Each row is where one point has got to under a steady rotation. How many steps took it there?
The counts run from 0 to 478.
[-17  -2  -1 -10 -22 -11 -17   5   6  10 -10   6   1  10  17  17  -7   7
  -9   3  -7   8 -20 -16 -12  36  -3 -60 -55 -10  17 -14  15   0  -5  23
 -10 -44   9 -26   5  17   3  14  23  -8  41  25   7 -41 -21  24 -53  -1
 -39 -12  -8  33 -30   2 -34 -16  28 -20  26 -12 -25 -32  -7  16  -7   0] : 123
[  2 -14   0 -22 -15   0 -17 -13  -7  16 -12   0  26 -18  34  13  17 -23
   1   0 -26  16  10 -33  -3  18 -11 -56 -61  -7   7  -8   8  12 -24  11
 -30 -29  -7 -31  18  21   6  37  12  -6  31  -7   6 -40  -6  20  -3 -47
 -33 -29  -2  53 -13  18 -21   6  26  -8  21 -18 -14 -20  25  19   8  17] : 161
[-12  -3  -3 -30 -19  -2 -21  -3  -7  13   1   3 -14  -9  25  22   9  -7
 -10  19 -17   2 -21 -20 -21  32  -2 -63 -61  -5 -13 -14   1   4 -11  11
  -5 -47  -2 -39   3  36  22  19   5 -28  37   6   6 -43 -18  11 -23 -12
 -32  -5   3  43   9  10 -23 -26  12  -2  19 -25 -44 -15  -8  16 -20   0] : 153
[ -7  -5  -4 -13 -20  -6 -20  -6  -5  25 -22  18   8 -19  15  13   5  28
 -14  33 -16   7 -15 -38  -9  28  -2 -49 -49  22  -4 -32  20   4 -21  19
 -18 -37   6 -44 -16  13  14  30  25  -2  22   7 -16 -46   3  34 -25 -36
 -37  -7   8  48 -17  11   6  -4  27   1  16 -14 -19 -13   4  -6 -11  -8] : 258
[-14 -15 -10 -15 -14  10  -7 -10   9  -3 -10  -5  23 -10  30   7   3 -18
   9   2 -18  -7   9 -29   7  12   1 -71 -49   6   5   1  18  20 -31  19
 -23 -27   2 -38  15  34  -3  23  23   1  44 -13   7 -45 -20  23 -22 -27
 -33  -1  12  43 -31  30 -12  11   5   8  27  -1 -35 -33  18  21  12  19] : 292
[ -1   0  -7 -18 -27  -5 -14  -5  -5   8 -16   3  -4  -5  29  28  -3  14
 -17  28 -14  14 -28 -20  -9  34  -6 -64 -50   2  -1 -11  14  -1 -26  18
  -6 -38   0 -35   7  21   2  23  20 -21  27  18  -7 -47 -13  20 -47  -5
 -29  -8   3  16 -25   9 -16 -12  18   1  29 -14 -47 -36 -14  18  -5  -2] : 284
[-18 -13  -2 -16  -9   4  -9  -4  17  -8 -14  -7  15  -6  29  20  -5 -14
  -6   9 -17 -10  -9 -18 -19  26  -6 -58 -45  -5   1  11   5  10 -31  28
 -25 -43  16 -40  13  34   9   9  17  -9  43   6  -2 -42 -34  24 -39  -4
 -28  13   8  35 -23   4 -31  -7   9  -2  35  -7 -34 -25  -5  29   2  13] : 63
[ -1 -10   5 -11 -20  -2 -19 -12  18   6  -7 -10  13  -8  15  23  -3  18
 -12   3 -30   3 -33 -26 -41  22  -2 -37 -57 -14  -1 -19   0  -2  -3  17
 -32 -58   2 -30   1  23  24  25   5 -19  24   2  -1 -42  -3  27 -33 -21
 -39 -29   3  42  -4  -8 -33  -1  28 -20  30 -28 -18 -15   4  17  -4  15] : 209
[-22 -15  -1 -17  -3   6  -9  14   8  16 -12  -1  34  -5  25   2  11 -27
   7  11 -13  -6  -5 -32  -2  16  -2 -55 -59  -6  -1  -8  14  13 -14  28
 -16 -25  10 -43  -2  34  18  26  13   4  39  -6   4 -40 -21  31 -12 -30
 -36  -4   7  59 -11  -1 -34   2  30  -3  22 -10  -8 -23  17  -2  -1   6] : 364
[  5  -2 -17 -30 -16   3 -23 -17 -20   9   6   1  -5  -7  27  25   1 -21
  -7   2 -22   9   7 -22 -10  19  10 -67 -50  -1  -9  -5  -2   7 -21  10
  -8 -53 -11 -27  14  22  10  28  20 -22  39   1   2 -34 -38  15 -27  -6
 -28 -21  -6  37 -18  17 -19 -10  -1   2  43 -24 -39 -26  -1  15 -17   6] : 110
[  8  -5   3 -10 -30  -9 -19 -10   0  18  -7   7 -10 -13  26  28   2  28
 -23   4 -17  18 -12 -17 -30  40 -12 -58 -47   6   7 -15  -6  12 -10   8
 -30 -56  -1 -32   5  22  16  16   7 -15  24  15  -8 -38   1  31 -22 -28
 -29 -23  -4  30  -1  13 -19  -8  17 -19  35 -19 -29 -18  -5  41  -9  14] : 442
[  0 -19  -1 -20  -9   2 -14 -26   3  -2 -26 -14  30 -17  26  19   8  -5
  -1  10 -31  -3  -2 -36 -11  13  -9 -47 -57 -12  -3   4  11   6 -34  19
 -38 -26   6 -32  21  31  -4  23  19 -10  31 -15  -5 -45  -1  19 -14 -38
 -35 -11  10  53 -20  27 -15   1  26   0  28 -16 -19 -24  21  14   3   9] : 46
[-27  -7   5 -31 -27  -2  -9   8   8   5 -16  -2   9  -8  19   3  12 -14
  -4  14  -6  -8  -5 -30 -16  26 -17 -59 -61  -2   1 -15  16   7  -3  27
 -21 -27   7 -44  10  46   6  11  13  -9  41  -2  14 -53   5  13  -5 -32
 -33  -1  -5  54  -2  21 -18 -10  18 -19  11   0 -31 -16   9  24   5   1] : 379
[-13 -11  -6 -13 -13   7 -11  -2   1  14  -2  -1  26  -9  29   5  16 -23
  16  -5  -8   6   8 -25   0  13   8 -67 -64 -11   2  -6  10  18 -26   7
 -21 -29  -4 -33  15  33  12  24  20  -2  35  -9  13 -36 -30  32 -15 -34
 -34 -13  12  49 -24  17 -35   9  13  -2  24 -13 -15 -23  22  20  11  21] : 408
[ -6 -14   6 -25  -4   6  -9 -11   6   6 -20 -15  24  -3  17  21   6  -5
  -8  11 -22 -11 -10 -21 -33  18  -7 -41 -63 -18 -15   0   1   7 -14  29
 -24 -45   4 -33   3  37   6  20  11  -9  33  -6  -4 -41 -10  28 -19 -22
 -38 -15   6  55  -1   7 -35  -9  26  -7  34 -21 -14 -25   8   3 -23   5] : 92
[-11  -6   0 -20 -27  -1 -11 -16   6   0 -14 -10 -12  -3  18  25   7  21
  -7  12 -18  -7 -19 -17 -28  27  -7 -65 -59  12  -7 -12  13   9  -5  18
 -15 -47  -6 -32   0  36  -4  17  20 -15  36   8   3 -45   6  16 -24 -23
 -38  -1   8  37  -1  26 -10 -18  10   0  30  -3 -48 -31  -7  18 -12   4] : 36
[  1  -5  -8 -20 -31 -10 -25  -7 -12  18 -15  17  -2 -22  29  20   4  15
 -19  31 -21  23 -24 -39 -18  35  -5 -54 -48   8   2 -28   7   1 -24  10
 -15 -46   7 -43   4  15  26  27   8 -17  17  10 -11 -49  -5  19 -29 -30
 -30 -19  -3  29 -13   4   2  -2  21 -11  14 -22 -31  -4  -7  16  -6  -9] : 214
[-22 -11   4 -16 -13   5 -17   0  20   0 -14  11   1  -2  23  20 -14   6
 -23  19  -8 -17  -9 -27 -26  33 -10 -64 -44   6  -1   1  -4  13  -4  28
 -25 -49  18 -44  -4  33  10   7   7  -8  47  10  -5 -36 -16  32 -35 -10
 -30  12   3  42  -6   3 -18  -7  13  -7  29  -6 -33 -28  -1  29 -12   4] : 310
[-16  -7   3   2 -27 -10 -11  -6  19   6 -15   1  -1  -1  17  21  -4  30
  -3   5  -5  -2 -20 -18 -22  38   2 -59 -58  -4   9  -7  19  -3 -22  10
 -24 -42  15 -23   6  31   4   6  28  -7  31  22   2 -41 -12  30 -48 -16
 -41  -5  14  31 -26  13 -21 -10  22  -9  27 -12 -32 -30  -6  21  10  11] : 238
[-13 -18  -7 -11 -17  -1 -31  -1   6   7  -2   9  18 -20  27   7   6 -11
   7  15 -35  -2 -12 -51   1  19  12 -53 -40  21   4 -26  10   7 -24  15
 -18 -39  13 -51 -13  14  34  32  16  -5  39   0   1 -44 -32  14 -32 -32
 -34  10  10  41 -27 -10   5  -1  16   6  20 -15 -28  -3   1   2   4   2] : 476
[-13 -12  -4  -6 -10  -1 -27 -14  13   7   3   7  18   2  24  13  -6 -13
  -5 -14 -24   5  -7 -34 -17  14  19 -54 -53 -21   9  -2  -8   0  -8  11
 -29 -53  13 -24   6  19  23  20  14 -13  37   0   7 -29 -39  28 -37 -16
 -37 -19   5  43 -23 -13 -33   6  23 -19  29 -30 -14 -21   9  22  -4  17] : 411
[ -9  -4  -3  -9 -15   4 -17  -8   3   8 -12   8  26   5  17  15 -13  -1
 -19  -8  -6  12  15 -22  -9  18  -1 -59 -58 -17  13  -5   5   5 -13  22
 -30 -50  14 -20  17  19   9  17  19  -2  31   2  -4 -37 -26  48 -30 -14
 -36 -31  -9  41 -31  10 -33  12  21 -19  30 -20  -4 -24  18  34  -2  12] : 120
[-30 -20   1 -21  -9   2 -22   3  20   3 -14   7  23  -5  25   2   5 -31
   2   9 -18 -16  -3 -38  -7  18  -1 -61 -54  -5   6   0   7  11 -13  19
 -26 -29  20 -42   1  37  16  14  15  -5  51  -1  15 -43 -26  21 -22 -25
 -33  10   3  56 -15  -2 -22  -8  24  -9  16 -12 -17 -14  15  17   5   3] : 133
[-13   6 -19 -29 -23   4  -9   2 -15  11 -20   6  11 -17  20   6   2   4
 -10  35   5  17 -11 -27   0  28 -13 -56 -51   3  -2 -23  32   0 -32  30
  -1 -28   5 -44  15  26  16  26  23  -9  19  -3  -6 -62 -13  32 -37 -20
 -22 -12   2  34 -37  26 -13   6  16   0  16  -2 -32 -21  -2   9  13  -8] : 57
[ -6  -4  -9  -9 -14  -4 -18 -12  -1  17   9  -1   7   1  16  14  10   6
  16 -12 -19   3 -10 -24 -12  19  28 -54 -66 -10  -2 -15   8  -1 -17   1
  -9 -46  -9 -22  -4  23  20  32  29 -12  39   5  12 -28 -37  22 -38 -19
 -41 -22  19  46 -20  -1 -27  -9  19   3  35 -27 -30 -27   0  -1  -6  11] : 182
[-24 -19   2 -12 -14   9 -13  -3  32 -10 -10  -1  14  -8  23   8  -6  -7
  -2   1 -23 -20  -7 -38 -18  20   3 -58 -41   7   1  -1   3  10 -15  28
 -35 -45  20 -45  -3  35  23  12  11  -8  42  -2   3 -45 -27  26 -32 -22
 -26  11  14  41 -20  -2 -17   5  11  -3  30  -5 -28 -17   5  30  12  17] : 18
[-20  -8  -7 -16 -23   0 -14  -6   7   3  -1   7   8 -11  24   0   5 -20
   9 -11  -9  -1   9 -29  -3  15   7 -69 -57   4  15  -9  15   9 -24   6
 -24 -33   6 -31  21  38  12  12  21  -6  44  -5  23 -45 -22  21 -17 -32
 -29  -7  -2  41 -30  26 -15   4  10 -12  19   0 -33 -11  17  35  24  13] : 176
[ -9  -7  -5   0 -14  -8 -18  12 -10  28  -7  14  21 -21  20   6  16  11
  11  12  -8  14  -3 -29  -4  24   1 -49 -58  13   7 -32  26   7 -28  11
 -17 -31   4 -39  -8  12  17  34  26  12  29  11  -1 -34 -19  37 -25 -53
 -40 -15   7  50 -26   5 -14  -3  29  -5  21 -17  -4  -9   6   0   6   0] : 187
[ -1   1 -19 -13 -10  -4 -17   1 -24  19 -16  10  26 -16  21   7   2  -6
  -7  16  -6  25  14 -27   1  17  -7 -56 -47   2  11 -22  19   7 -31  24
 -21 -37   5 -36  13   7  11  36  25   9  22   1 -11 -44 -27  44 -27 -34
 -28 -28  -6  40 -40  21 -14  12  19 -12  32 -12  -5 -17  13  13   4   0] : 347
[-11   2 -12 -16 -10  -1  -6   4 -15  16 -20   6  29  -7  17   6   5   0
  -4  17  -3  18   6 -22  -1  20  -3 -51 -59  -7   5 -22  26   2 -27  32
 -15 -30   8 -35  14  17   9  29  28   7  20  -1   0 -48 -16  41 -30 -27
 -32 -32  -2  48 -37  27 -22  13  21  -8  23  -8  -4 -19  13   9   8   2] : 348
[ 11  -9   5  -6 -28  -3 -18 -15   9   6   0  -4   6 -11  20  24   0  21
  -6  -7 -33  13 -21 -22 -32  20  -1 -47 -50   2   6 -23  -4   3   4  14
 -27 -61  -5 -31   1  13  21  27   4 -12  29   8   2 -39  -3  25 -30 -23
 -38 -32  -8  29  -5  -2 -27  -1  29 -19  40 -19 -28 -22  -1  26 -15  12] : 210
[ -5  -5 -10 -32 -16   6 -16 -12   4   3  -1 -16  -3 -13  21  26   4   5
  -5  21 -27  -8 -28 -25 -30  20   3 -47 -49  -3 -19 -15  -2   2 -16  23
  -6 -48  -8 -41   0  35  23  30   9 -25  28  -6  -3 -44 -16  15 -32  -5
 -31  -8  11  37  -5   3 -20  -7   9   4  35 -18 -46 -23 -10   7 -16   3] : 269
[ -1  -2 -23 -32  -3   0 -28 -24 -29   9   1   2  -2 -11  17  19   6 -15
  -3   7 -24   6   6 -22 -11  11  14 -60 -55  -6  -6  -9  12   2 -27  10
  -4 -50  -7 -29  13  23  10  27  29 -17  35  -3   4 -37 -37  17 -29 -13
 -33 -20   1  48 -23  24  -9 -12   8   4  34 -26 -33 -21  -2   6 -17  -6] : 111
[ -7 -10  -5 -19 -16   2 -17 -30   8   5  -9  -7  12  -4  23  20   8  -6
   7  -4 -26   1 -11 -29 -19  15  20 -53 -65 -24  -8   3   0  -1 -29   4
 -24 -39   0 -19  18  39  16  21  22 -24  32 -14   2 -40 -21  20 -24 -23
 -38 -16  21  45  -9  16 -23   2  17  -6  17 -29 -33 -24  13  14   7  15] : 454
[  9  -6 -16 -22 -23   3 -21 -24 -12   4  12  -4   0 -11  24  23   9   5
   5  -9 -34   9  -9 -27 -16  13  20 -55 -51   3  -2 -17   2   7 -20   4
 -14 -54 -15 -26  10  22  18  33  18 -20  32  -4   8 -37 -32  13 -35 -16
 -33 -23  11  30 -21  13 -17   3   6   5  40 -22 -43 -21  -3  14  -3  15] : 226
